One turn moves every row onto another: examples first, then more rows asked
J233: [-16.5 -23.1  -6.1  -1.1  -7.8  -8.0 -39.8 -15.6 -15.9 -38.7   0.0  -8.5
  13.8 -13.3  -1.5 -18.3 -10.9 -20.3  -6.5   8.6  39.9  18.9 -39.4   6.9
  -6.4]
J717: [ 16.1  -7.2   3.6   5.5  -9.1 -18.5 -24.3 -20.6 -17.0 -44.2  32.0 -10.8
  20.9  -9.3  20.9 -10.1 -22.5   3.7 -11.7  14.6  29.4  10.5 -27.6  -4.8
  14.9]
J129: [ 20.5  -2.4 -18.0  20.9   8.7 -22.9  -6.5 -23.0  -8.3 -47.2  -1.9 -19.2
  13.9  -1.2  39.1  20.8 -22.2   5.6   2.1  15.5  20.9 -10.5 -19.7  -3.9
   4.7]
J399: [-11.5 -15.8 -30.5  -4.3   4.6  28.5 -34.9  -5.9   0.8 -35.1 -19.9 -11.4
  13.7   6.9   3.9   8.9  10.1 -30.1   8.4  26.7  -0.6 -22.8 -20.3 -15.8
 -31.6]
J383: [ 16.5   7.6 -17.2  -3.5   6.7   5.3 -14.5  -6.1   8.6 -30.6  -7.8   7.6
  12.4  19.3  32.8  17.4   7.0  -2.1   1.8  35.4  -4.8 -34.4 -18.3 -24.4
 -13.8]
J920: [-14.2 -14.3 -44.6  -8.3  -4.6  -3.2  24.0 -11.2 -30.2 -11.6  -7.9  -9.7
 -46.6   4.4  26.0 -10.9  -4.6 -14.1  27.3  34.0  -5.7 -14.1   5.2 -17.4
 -15.4]
J668: [  6.8 -36.0 -30.6  -6.8 -18.9  12.0  -0.6 -14.4 -23.2 -13.7  11.1   0.5
 -39.4  14.1   0.6 -19.0  32.8 -13.4  14.3  39.0  -2.5  10.1  16.5 -30.7
 -11.4]
J144: [ 20.6  -4.1 -29.1  -9.5 -16.3 -17.1   0.3 -16.6 -41.8  -1.8 -10.1 -50.0
 -13.9   5.6  18.9 -19.7 -21.1 -31.9 -16.8   2.7  -1.3  -5.8  -0.8  17.4
  25.9]
J605: [  2.0 -25.3 -40.4 -10.3  -1.2  15.3  -2.2 -18.5 -30.4 -24.6  11.1   5.8
 -36.1   5.1  -3.5  -4.3  27.5  -9.3  19.2  39.6  -8.6   9.1  27.2 -25.7
 -10.9]
J353: [ 22.2 -10.3  -6.0 -34.9 -40.7 -10.1 -12.5 -23.0 -13.2  -0.4   5.9 -35.5
  -8.6  12.5   3.6 -25.5  14.8 -22.2 -23.7   6.1   5.7  17.1   2.6  15.1
  16.4]
J430: [-14.3  16.1 -29.6 -13.1   3.6  -0.8  25.4 -10.8 -22.6 -21.6  10.0  13.4
 -28.4  -4.9  27.2   3.4   0.5   0.0  30.5  35.7  -9.7 -15.4   9.0  -6.0
 -10.4]
J419: [ 15.0  -2.2   4.5  -3.6 -12.0 -31.4 -21.1  -9.6 -23.2 -33.2  27.6 -21.2
  23.7  -4.1  14.3  -1.2 -27.6   6.9  -1.8  20.1  22.2   8.0 -26.8 -21.5
  12.0]
J240: [ -7.1 -28.1 -28.3  -0.1  -5.0  11.5 -13.0  -6.5 -28.4 -40.4  -3.1  -4.3
 -31.6   2.1  -9.0   8.7  31.0 -13.9  29.8  38.9  -8.3   2.9  23.6 -18.5
 -14.4]
J581: [ 12.3 -35.9 -24.1 -14.4 -24.6  -3.3 -16.0 -33.5  -6.9  -2.3 -18.7 -22.9
 -36.4   8.9  -7.5 -14.6  40.5 -24.7   3.5  20.6  22.8  21.7  -0.8   3.1
   0.9]
J942: [-14.9 -15.2  -3.8  -5.8  -7.5 -12.8 -31.9 -17.7 -14.3 -16.7   2.9 -16.0
  22.2 -18.4  -2.4 -11.3 -12.4 -18.8   6.2  11.1  39.9  21.3 -45.1  -2.9
   1.8]
J365: [ 11.1   5.2 -32.7  -5.8  -3.3  -7.6  27.9  -5.5 -40.7   8.6   4.7  -2.6
 -18.8   9.8  39.4 -23.9 -18.6 -15.5  -6.2  19.9 -14.6 -16.5  -0.3  -6.4
  18.1]
J477: [  5.6  -8.4  -4.6 -42.3 -36.8 -14.4 -20.6 -19.5 -13.1  -7.8   5.7 -30.9
  -7.1   3.6  -4.1  -9.6  31.5 -20.5 -15.8   7.4  10.5  21.2   6.2  26.6
  19.7]
J748: [ 12.6 -31.0 -12.5  -8.4 -11.7   7.7 -28.1 -25.8  -6.9 -12.0  -5.1   8.5
 -20.1   2.5 -20.2  -7.0  56.4 -22.8   4.4  17.2  12.3  11.2  -0.1   1.9
  17.5]
J5: [-14.9   0.6 -42.5 -20.1  10.7  -5.6  23.8 -12.4 -26.7 -20.6  -4.6   0.5
 -38.9  -3.3  26.3  -2.0 -13.7  -9.8  22.4  32.0 -15.1 -10.5  12.4 -10.9
  -7.5]
J246: [ 14.7  11.8 -36.6   8.6  20.6 -13.1  22.4 -10.5 -47.2  -8.9  -5.7   0.7
 -11.9  -7.1  25.7  -1.4 -24.7 -12.1  -3.7  18.6  -4.5  -5.0  -6.5  12.9
  26.5]
J133: [-12.7 -13.0 -35.6  11.6   5.0  13.5 -29.0  -1.4  -3.9 -40.7 -21.2   4.0
  15.8  13.6  11.7  11.2  15.2 -25.5  10.0  10.6   7.0 -25.2 -11.5 -10.8
 -30.7]
J608: [ 11.8   9.4 -29.9  -8.7  11.2 -18.0  24.2  -8.7 -37.2  -2.1   2.2   1.7
 -18.0  -2.3  34.4 -14.2 -19.6 -21.8 -12.8  16.8 -13.1 -13.8   0.5   4.7
  35.5]
J201: [  5.2 -30.1 -26.4 -16.3 -12.5   2.8 -20.5 -32.0 -12.2  -5.5 -11.9  -6.0
 -29.1   2.2 -10.3  -1.1  53.0 -20.0  10.0  24.6  20.4  27.6   6.6   6.3
   5.5]
J727: [-12.0 -23.9 -14.6  -0.5  -4.4  25.2 -37.1  -5.1 -12.9 -15.5   5.2   5.5
  31.1  -3.2  -8.7 -17.6  14.5 -34.4  -5.3  18.9  13.5   8.0 -31.0 -18.5
  -8.9]
J887: [ 16.6  -4.8 -22.8 -16.5 -12.5 -24.4  -9.9  -9.2 -44.4 -16.3  -2.1 -45.0
  -8.3  -3.9   7.9 -11.0 -11.4 -32.9 -24.3   4.1  -2.0  -1.3   5.3  24.0
  39.4]
J428: [ 22.3   3.2 -19.8 -20.7 -10.5 -12.2  -9.0 -13.1 -44.4 -24.8  18.3 -36.3
   4.2  -6.3  -2.9 -11.2 -24.8 -21.4 -27.5   0.1  -9.5  -2.1   0.4  21.6
  30.1]
J979: [ 15.8   6.5 -24.1  10.1   3.2   1.6  -7.5  -8.8   4.2 -40.6   5.9   4.2
  24.2  17.0  37.8  17.2   4.7  -0.5   5.3  16.7  -1.3 -31.5  -3.9 -19.0
 -15.0]
J842: [  1.4 -10.5  -1.4 -40.7 -28.1 -16.6 -22.3 -22.1  -2.7 -16.7 -10.9 -24.8
  -7.5  -3.5 -11.4  -6.8  14.4 -18.1 -16.1  -2.4   7.7  20.8 -10.6  33.4
  17.1]
J592: [ 30.6  -0.4 -19.2  16.6  12.0 -28.0 -16.8 -15.1 -15.3 -35.5  -6.0 -20.4
   7.8   6.1  29.2  22.1 -18.5   3.0   6.3  26.4  17.5 -24.2 -24.9 -20.3
   8.3]
J136: [-18.2 -17.9 -14.9  -1.7  -8.2  16.8 -41.3  -1.4  -9.2 -31.0   7.3  21.2
  23.0   5.2  -4.5 -21.4  20.3 -29.1  -4.8  10.9  19.7  -2.7 -25.4  -9.4
 -18.1]

J5 -> J605
J727 -> J942
J133 -> J136
Now these:
J430 -> J240
J668 -> J581

One turn moves every row onto another: examples first, then more rows asked
J230: [  1.0  -3.1  14.3  -0.1 -13.9   4.0  -2.6  24.8 -22.6 -38.0 -11.3  46.6
   9.6 -16.6  -3.7  26.8  -3.0]
J94: [-22.2   4.4  15.2  17.6   3.3  23.4 -18.0  39.0   6.3   2.4  25.9  -6.0
 -13.3  -6.8 -26.0  -3.3 -22.7]
J934: [ 34.4   0.6  11.4  -9.9 -10.9  34.0 -17.7  37.0  13.5  14.4   3.8 -13.9
  -2.4   7.2 -25.7  10.7   6.2]
J78: [ 13.9  -6.4  14.9   2.0 -23.7  22.7 -12.6  35.9 -16.1  -7.9  -0.8  55.9
   7.8  -9.3  29.1   6.2   4.1]
J272: [ -9.6  -1.4   5.3  -1.4 -24.5  31.7 -13.0  55.6   1.6 -20.9   9.8  44.4
  -2.8  11.2  10.1   2.0  10.1]
J256: [-23.8  -3.3  11.2  -7.9   5.6  19.1 -15.3  12.1  12.0  27.6  18.8   8.7
 -27.3   7.0 -12.8 -10.3   3.4]
J357: [ 19.8  28.5  44.7   0.3  14.9  16.6   3.2  11.7 -18.6   0.4  11.3 -19.1
  23.0  -1.1  -9.6 -12.8  -7.6]
J308: [19.9 -3.0 33.5 17.8 -3.9 10.8 17.1 33.6  4.5 20.7 30.7 -1.1  0.0 11.4
  7.2 -8.0 25.0]
J223: [ 36.1 -14.1  27.7  -4.3   4.3 -13.5  -7.1   5.2 -23.4   1.0 -17.1  11.2
  15.9 -14.0  12.4  -4.5  33.8]
J791: [-13.2  24.2  33.7  -4.4  -8.0  -0.9 -10.4   5.7 -21.2   9.1 -35.2  -1.8
  10.7 -12.8 -38.1 -17.6  13.6]
J258: [-12.0   5.5  11.4  20.2  29.0  21.2  16.6  15.9 -11.2  -9.9  15.4  17.5
  13.0  17.9   7.5   9.1  20.5]
J245: [ -7.8  -1.0   8.3  -1.5 -29.5  31.6 -14.5  57.6   2.7 -17.0  13.2  41.8
  -3.6   6.8   7.3   4.1   6.5]
J101: [ 31.0  28.7  27.5   3.7   2.7  36.2 -34.0  46.3 -22.5 -17.6 -11.4  19.9
  18.0  -7.8 -16.7   8.3  -5.7]
J792: [ -9.6 -12.5  13.3   6.7  -3.2  24.7 -11.1  53.1   5.0  -8.6  33.2   9.4
 -25.6 -12.9   1.8 -10.9 -15.2]
J871: [-12.9  14.2  20.0  -2.6   0.0  22.9  -5.9  30.8  -7.4 -18.2  -7.9  -9.7
   4.9  17.0 -53.0  -9.6  24.9]
J803: [  3.3  10.1  24.6 -11.8 -15.2  -8.7 -19.4  -3.5 -16.0  -1.2 -40.4  27.1
   9.3 -16.0 -13.7 -15.4  26.5]
J978: [-18.6 -14.2  -4.0  10.9 -38.3  -4.2 -18.0  36.3 -10.1  -3.0   6.4  20.3
 -13.4   7.7  -2.2   1.8  33.1]
J764: [ -5.6  -1.5  37.7  -7.6 -25.1 -17.9 -18.2  43.3 -35.3 -13.5  -3.0  -3.7
 -10.8 -13.4  12.8  -7.5 -17.2]
J509: [ -2.8  11.2  41.7 -13.7   2.7   4.3 -12.6  44.4 -42.1 -14.3 -29.4  16.3
   5.5 -20.7   2.7 -27.7  -9.2]
J892: [ 27.5 -10.2  19.7   5.9  -1.1  13.6 -20.2  24.5 -17.9   8.2 -18.5  38.2
  16.1 -25.9  27.4  17.9  -0.2]
J794: [-21.1  22.3  22.8  12.3   5.3  20.3 -11.5  13.2  -5.0   5.2   1.4 -15.6
  -1.2 -14.3 -44.7 -13.8 -12.0]
J745: [  4.5 -20.4   6.6  10.0 -20.0 -15.3 -20.1  17.2 -21.0  -9.6 -11.2  27.9
  -4.0  -2.7   5.4   3.0  46.5]
J422: [ 28.6  14.8  32.8  14.3 -11.1   9.8 -17.0  38.3 -20.0  -1.0 -12.0 -22.1
  25.7  -5.0  -5.7 -30.0  29.5]
J210: [ 34.3 -13.0  29.4  -7.2  -0.8 -17.3 -11.5   8.1 -25.1   2.7 -18.1   6.1
  10.9 -11.6   9.1  -3.5  32.8]
J197: [-20.3 -18.0  12.0  -9.2   5.4   1.7 -11.7   4.7 -12.9  -6.1  -3.0  13.1
  -7.3 -34.1  13.8  -8.2 -24.6]
J289: [-16.1  -4.1  10.7  29.9  -1.6   1.6  -2.8  -2.7  -3.6  -8.4  29.9  30.5
   7.4 -11.1  13.9   8.8  15.9]
J925: [ 36.2   5.5  17.7  -3.4 -10.6  36.5 -29.0  20.3  15.5  14.5  -3.5  18.0
   6.8 -27.2 -28.5 -11.8   7.2]
J916: [-20.3  22.8  25.9  10.9  10.1  17.2 -10.5  15.7 -12.0   4.1   0.2 -18.3
  -2.7 -11.3 -40.5 -12.3 -14.7]
J178: [-15.3   4.4   0.0  -9.0 -22.4  28.1  -9.9  41.8  10.7 -22.8   6.8  10.4
  -3.5  23.2 -33.1  -7.5  18.4]
J729: [ 34.6  12.7  39.7  -8.4  20.7  -0.6   1.0   8.7 -20.2   0.7 -10.0 -17.4
  16.2 -16.7  -3.0 -11.8  16.4]

J101 -> J197
J289 -> J934
Now these:
J794 -> J210
J871 -> J803
J792 -> J357
J94 -> J729
J178 -> J791
J223 -> J245
J256 -> J422
J258 -> J925

